In the rows, zero is written as 128.
Turns, then the turns between two rows, first turn first; the first pair answered:
biv (before -> after):
[150 145 148 166 116 130 107 117 107 131 150 143 180 143 140 142 141 120
 111] -> [154 134 156 132 130 136 113 137  93 108  86 135 146 100 105 126 115 100
 149]
[113  82 117 154  68 141 108  72 162 136 152 160 102 128 194 140 158 135
 112] -> [ 98  84 143 135  82 139 115  81 136 110  83 163  90  75 186 130 132 150
 155]
[ 90 108  99 111 139 108 141 129 142 142 144 104 112 158 123 123 129 122
 108] -> [ 62 139 140 132 140 120 132 115 132 135 137 123 141 132 143 135 120 155
 125]
[ 92 128 130  85 128 102 106 159 116 137 111 155 115 146 136 112 109 133
  99] -> [ 94 135 135  94 130 106 102 145 116 134 127 157 126 150 138 125 117 135
  98]
nilun (before -> after):
[157 163 166 118 151 129 114 123  77 122 178 136 146 149 136 108 112 130
 136] -> [145 156 159 101 176 129 129 139  76 122 160 126 125 146 111 105 100 123
 127]
[138  82 127 148  92 159 131 124 130 103 104 111 103 131  90  99 133  92
 139] -> [137  96 129 159  84 169 123 113 136 100 126 111 112 127  95 107 126  94
 145]
[ 99 191 116 139 151 142 129 152 128 129 189 118 139 147 149 143 134 139
  75] -> [ 89 187 112 116 175 134 150 161 126 128 172 119 130 134 128 133 134 135
  63]
[ 57 137 111 112 138  63 159 128 119 155 178 121 111 130 135 119 116 146
  97] -> [ 65 124 115 107 135  67 148 130 122 165 181 122 106 140 151 112 135 146
  98]
Girub (before -> after):
[121 130 134 117 122 129 126 125 107 120  96 137 114 128 123 129 111 148
 138] -> [111 131 126 105 138 122 138 142 113 134 106 129 121 147 117 125 110 157
 126]
[185 111 144 123 112 150 100 104 152 126 131 123 138 118 138 148 156 122
 152] -> [203 115 124 114 130 148 115 129 148 122 151 107 148 141 107 129 153 104
 134]
[ 90 162 156 145 123 110 119  95 134 146 143 144 153 129 160 136 135 157
 106] -> [108 183 169 143 149 122 126 127 111 125 147 132 165 131 146 127 132 155
 115]
[126  91  93 126  99 155 119 136 145 153 118 128  89 129 146 129 121 129
 114] -> [156 132 116 130 104 160 128 161 111 125  96 115 125 109 125 120  93 133
 149]
Now pairs of rows:
Each pair is 2 to 4 turns apart.
[ 73 139 160 157 139 101 123 102 141 166 157 155 113 146 195 175 158 158
 104] -> [164 114 127  97 167 117 165 187 113 109  67  96  84 121  85 129 126  94
 144] | Girub, biv
[201 129  84 154 105 160 112 152 151  93 168 118 163 162 121 132 154  99
 150] -> [171  78  87 113  95 162  93 134 155  99  91 135  93 113 111 127 145  82
 178] | Girub, biv, biv
[107 155 152 179  99 120 109  79 147 137 166 146 169 126 193 167 142 162
 150] -> [155 113  95  80 168 120 176 176 121 113 106 102  87 143  68  98 110 100
 129] | biv, Girub
[110  88  97 104 111  95 128 130 139 137  82 131  62 120 147 102 111 104
 117] -> [144 165 145 160  98 112 116 132  98 100  99 125 162  88 169 124 107 130
 166] | biv, Girub
[119 113 146 123  34 110 118  58 137 176 179 158 122 127 205 138 153 138
 107] -> [176 193 170  86 124 107 179 162  61  98 104  97 176  88  97  81 102 132
 145] | Girub, nilun
